50 stands for zero in the data rows.
Here are some rows, each followed by its group. Rows of different groups can look alike.
[45 48 48 51 43 51 52 33 40] tile
[56 52 52 51 45 54 59 47 45] tile
[45 41 41 48 68 40 49 42 43] tent
[48 34 38 37 66 39 43 43 50] tent
[51 30 44 61 43 53 66 52 47] tile
[40 45 49 57 41 57 55 40 39] tile
[58 59 41 52 43 52 51 57 52] kite
[38 55 41 47 67 35 32 34 27] tent
[45 42 53 59 51 49 55 43 51] tile
[46 46 49 56 42 48 55 48 44] tile
[36 40 46 55 54 44 44 45 41] tile
[45 35 36 64 43 57 56 38 41] tile
[41 45 55 45 42 58 47 48 46] tile
[40 32 43 53 44 54 48 43 40] tile
[55 51 53 44 68 35 47 38 43] tent
[41 40 53 50 44 50 49 46 48] tile
[44 39 45 65 46 60 47 43 52] tile
[54 44 52 55 45 50 57 33 46] tile
[49 30 44 46 64 36 44 41 51] tent
[62 70 62 37 53 56 55 58 71] kite
[39 57 61 40 44 58 50 43 44] tile
[54 64 46 41 50 52 48 58 63] kite
[47 54 49 54 45 45 46 55 48] tile
[58 58 44 56 74 34 49 35 43] tent
[67 76 73 41 43 58 49 55 67] kite
[38 51 54 51 45 55 46 47 41] tile
[42 39 48 53 54 37 47 34 43] tile
[42 46 51 60 41 52 51 41 46] tile
[43 29 43 59 46 51 51 46 51] tile
[40 39 48 59 41 46 55 40 41] tile
[44 61 56 49 46 63 60 68 54] kite
[48 68 65 55 46 56 51 56 54] kite
[64 62 51 38 41 64 54 62 67] kite
[62 48 48 57 45 53 60 50 48] tile
[49 37 44 58 42 41 53 44 38] tile
[65 48 56 41 45 67 52 68 55] kite
[60 72 57 46 42 61 48 68 57] kite
[54 59 47 42 44 56 47 69 63] kite
[50 61 54 42 65 43 47 50 40] tent
[65 56 53 35 44 62 48 64 70] kite
[54 71 69 21 57 71 39 71 60] kite
[55 36 59 65 47 41 60 51 54] tile
[48 59 43 52 69 27 37 34 41] tent
[55 53 51 45 45 62 47 74 67] kite
[42 54 57 47 42 56 47 48 41] tile
[50 44 45 58 72 29 52 47 46] tent
[65 49 52 53 67 30 58 42 60] tile
[44 47 53 51 45 47 53 45 44] tile
[49 57 60 49 51 42 50 43 43] tile
[49 49 53 49 48 47 45 52 48] tile
[41 43 44 48 45 56 54 60 39] tile
[48 50 51 17 38 83 46 65 55] kite
[52 37 36 48 74 29 50 45 44] tent
[45 58 50 56 51 43 43 65 47] tile
[52 43 52 67 48 48 48 51 56] tile
[60 82 47 49 48 44 46 52 74] kite
[38 45 48 63 43 54 55 47 46] tile
[63 65 67 59 38 57 51 49 64] kite
[44 48 47 60 44 47 50 54 42] tile
[47 41 57 67 45 43 57 41 49] tile
[55 51 40 63 64 33 49 44 53] tent
[42 51 48 50 47 48 54 46 43] tile
[71 64 53 44 56 55 52 65 70] kite
[62 46 50 47 47 55 55 49 55] tile
[51 37 48 56 42 56 60 53 48] tile
[56 62 51 28 49 64 49 64 70] kite
[45 52 52 51 50 42 43 39 45] tile
[44 42 56 62 44 56 51 61 52] tile
[58 67 55 18 45 75 45 77 62] kite
[43 33 55 59 41 55 53 52 46] tile
[49 47 44 42 63 40 40 40 42] tent
[47 43 54 66 42 44 50 63 53] tile
[39 50 22 43 72 26 30 23 28] tent
[55 50 43 53 63 44 46 43 46] tent
[47 44 49 47 46 54 49 53 49] tile
[37 51 52 63 49 40 49 56 46] tile
[52 48 45 63 53 38 61 45 50] tile
[44 43 57 63 36 57 56 50 51] tile
[42 48 53 49 49 46 51 48 47] tile
[57 50 52 48 48 50 48 28 43] tile
[47 57 59 52 48 47 49 52 46] tile
[47 50 45 10 35 81 42 70 49] kite
[40 36 46 54 46 47 43 42 39] tile
[45 66 58 41 43 50 48 53 45] tile
[47 45 47 58 40 52 52 52 46] tile
[58 75 49 49 44 57 45 49 71] kite
[45 44 58 54 46 51 53 46 49] tile
[42 39 45 47 44 46 46 37 45] tile
[59 67 59 40 45 60 48 67 65] kite
[51 56 57 62 40 51 54 49 49] tile
[41 56 38 42 70 32 35 42 31] tent
[51 40 41 40 67 38 44 42 43] tent
[46 50 56 52 39 55 57 42 46] tile
[64 71 58 45 47 65 55 62 73] kite
[47 39 47 52 51 46 51 43 49] tile
[60 39 42 47 70 42 48 51 48] tent
[49 60 40 40 69 38 49 29 38] tent
[47 61 57 43 50 58 46 63 58] kite
[50 48 59 60 39 59 52 50 39] tile
[61 64 56 41 51 53 41 59 55] kite
[66 60 47 41 47 59 52 67 64] kite
[54 65 50 35 40 64 46 52 68] kite
[43 46 57 57 41 53 53 60 43] tile
[40 50 53 44 50 45 53 41 42] tile
[46 54 54 39 41 59 44 77 63] kite
[48 65 44 41 38 57 47 68 68] kite
[54 51 46 46 47 54 45 54 61] kite
[35 36 59 58 35 56 56 46 45] tile
[54 44 53 72 46 53 59 51 51] tile
[58 64 60 31 43 62 46 71 65] kite
[57 71 55 21 44 67 45 70 64] kite
[59 40 56 62 40 60 61 36 50] tile
[49 57 48 36 54 63 45 56 57] kite
[50 49 55 62 42 56 61 51 44] tile
[51 53 57 66 52 44 54 40 42] tile
[60 66 52 35 45 61 49 52 71] kite
[37 52 37 54 50 57 55 61 44] tile
[41 59 57 48 47 47 50 40 44] tile
[52 46 36 44 50 50 47 48 43] tile
[45 41 48 61 47 47 50 46 42] tile
[59 41 46 66 43 45 63 46 50] tile
[49 48 53 62 38 58 60 52 41] tile
[52 48 40 60 44 50 50 43 47] tile
[65 74 69 42 47 52 46 74 71] kite
[45 40 49 65 35 52 59 46 40] tile
[44 42 28 38 68 37 58 43 44] tent
[38 39 50 51 36 58 43 39 40] tile
[58 46 43 45 66 38 44 43 49] tent
[53 49 44 60 76 34 53 47 54] tent
Which group is second nearest to each row below, going by the distance to the centre of the group?
[48 41 54 57 49 50 61 46 41] ~ tent
Which group is nearest to each row below, going by the distance to the group's nearest row?
[58 40 42 42 66 42 47 43 46] ~ tent
Group tent spreads out most along one direction. Which other group's direction of most spread is closest to that one?
tile
Which other group has its centre nearest to the centre of group tile?
tent
Which group is second nearest to each row below, going by the distance to the group's nearest row?
[53 38 40 49 67 45 44 41 45] ~ tile
Which group is nearest to each row below, going by the distance to the centre of the group?
[74 67 58 48 50 53 55 53 79] ~ kite
[46 54 55 40 41 66 44 66 62] ~ kite
[49 33 34 41 66 42 46 34 42] ~ tent
[51 42 41 51 60 44 43 44 44] ~ tent
[47 40 44 63 42 53 56 43 41] ~ tile
[55 47 38 45 74 34 42 50 40] ~ tent
[48 50 32 54 80 22 48 43 38] ~ tent
[58 66 49 47 44 66 51 63 62] ~ kite
[51 63 64 43 47 52 40 63 58] ~ kite
[41 40 45 59 50 43 42 44 40] ~ tile
[53 41 39 44 65 35 46 44 49] ~ tent
[42 51 56 56 42 58 54 56 45] ~ tile
